x =
 0.18   0.05   0.04  -0.20  -0.18  -0.17  -0.12   0.12  -0.24   0.13  -0.15  -0.01
-0.03  -0.16  -0.27  -0.07   0.20   0.12  -0.08  -0.02   0.16  -0.23  -0.02   0.11
 0.22  -0.02   0.01  -0.23  -0.13  -0.13  -0.14   0.17  -0.20   0.10  -0.16  -0.01
 0.17   0.07   0.05  -0.19  -0.20  -0.17  -0.11   0.12  -0.25   0.13  -0.14  -0.02
 0.02   0.15   0.16  -0.03  -0.28  -0.15   0.02   0.02  -0.24   0.11  -0.01  -0.13
-0.03  -0.16  -0.27  -0.07   0.21   0.12  -0.08  -0.02   0.16  -0.23  -0.02   0.12
-0.15   0.14  -0.08  -0.20  -0.03  -0.18  -0.30  -0.19  -0.10   0.05  -0.25   0.15
-0.03  -0.17  -0.26  -0.06   0.20   0.12  -0.07  -0.02   0.16  -0.23  -0.01   0.11
-0.07   0.05   0.18   0.12  -0.21   0.01   0.14  -0.04  -0.05  -0.05   0.13  -0.23
 0.16   0.07   0.05  -0.19  -0.20  -0.17  -0.11   0.11  -0.25   0.13  -0.14  -0.02
 0.07  -0.17  -0.22  -0.18   0.15   0.07  -0.14   0.06   0.09  -0.14  -0.12   0.06
-0.03  -0.17  -0.27  -0.07   0.20   0.12  -0.07  -0.02   0.16  -0.23  -0.02   0.11
-0.02  -0.17  -0.27  -0.07   0.20   0.12  -0.07  -0.02   0.16  -0.23  -0.02   0.11
-0.18   0.20  -0.05  -0.15  -0.07  -0.21  -0.27  -0.22  -0.13   0.09  -0.23   0.12
-0.09   0.01   0.21   0.15  -0.20   0.08   0.20  -0.07   0.01  -0.08   0.18  -0.30
-0.03  -0.16  -0.27  -0.08   0.21   0.11  -0.08  -0.02   0.16  -0.23  -0.03   0.12
Which number is the maximum?
A: 0.22
Which number is the smallest entry in the first column?
A: -0.18
The last entry, reading row by row: 0.12
Which number is the smallest entry in the last column?
A: -0.30
Which number is the first entry, reading row by row?
A: 0.18
The 2nd entry on the diagonal from the top-right corner is -0.02
Which number is the bottom-left entry?
A: -0.03
Which number is the entry directly below 0.22?
A: 0.17
Which number is the top-right entry?
A: -0.01
The 2nd-last entry, reading row by row -> -0.03
The third entry from the end, reading row by row is -0.23
The smallest entry in the last row: -0.27
Which number is the entry just left of -0.04?
A: 0.14
The third entry on the diagonal from the top-right corner -> 0.10
The second entry in reading order: 0.05
The 4th-last entry, reading row by row -> 0.16

X =
[[ -6  10  -1  -6  -9   3   8 -43  -9  23  14   1   4]
 [ -9   1  12 -16  17   1   5  17  37  -2   9  -6  -8]
 [-13 -11   6   1  17  14  25  -3  19   8   7   6  -4]
 [-16  -6   4   3  17  15  29  -9  11  13   9   9  -4]]
Indices start at 1.
The top entry of the column that holds the smallest entry -> -43
The entry at row 1, column 2: 10
Read off the entry at row 2, column 2.
1
The entry in row 3 and column 1 is -13
The entry directly below the smallest entry is 17
Read off the maximum.
37
The bottom entry of the column that holds the smallest entry is -9
The entry in the bottom-right corner -> -4
Read off the entry in the bottom-left corner.
-16
Read off the entry at row 1, column 3.
-1
The top-left entry is -6
Read off the entry at row 2, column 1.
-9
The entry directly above 5 -> 8
The entry in row 3 and column 3 -> 6
The entry just right of the smallest entry -> -9
Read off the entry just right of the largest entry.
-2
Read off the top-right entry.
4
Read off the entry directly above 29.
25

data =
[[-21  -7 -28  -4  30   6 -18 -20  22 -15 -10  23]
 [ 25 -14 -17 -17  11   2  -8  23  -1  -3  -8  13]
 [  4  17  39  15 -37  -8  22   4 -20  17  15 -31]
 [ 29  -8   2  -9  -6   0   4  26 -11   5   0  -3]
 [ -9 -14 -37 -12  36   8 -21  -9  22 -17 -14  30]
 [-26  13  15  16  -9  -2   7 -23   3   2   7 -11]
 [ 11  13  35  11 -35  -7  22  11 -21  17  14 -29]
 [ -8 -12 -35 -13  33   6 -22  -8  19 -15 -15  29]]
Rows and columns are numbered from 1.
Report the entry at row 2, column 2.
Answer: -14
Report the entry at row 1, column 2.
Answer: -7
The entry at row 2, column 1: 25
Report the bottom-right entry.
Answer: 29
Report the bottom-left entry.
Answer: -8
Report the top-right entry.
Answer: 23
The bottom entry of the column that holds the largest entry: -35
Report the entry just right of -4.
Answer: 30
Report the top-left entry.
Answer: -21
The entry at row 3, column 1 -> 4
The entry at row 1, column 3 -> -28
The entry directly above the largest entry -> -17
Report the entry just right of the largest entry.
Answer: 15
The entry directly below 26 -> -9
The entry directly below 5 -> -17
The entry at row 3, column 2: 17
Report the entry just left of 3.
Answer: -23
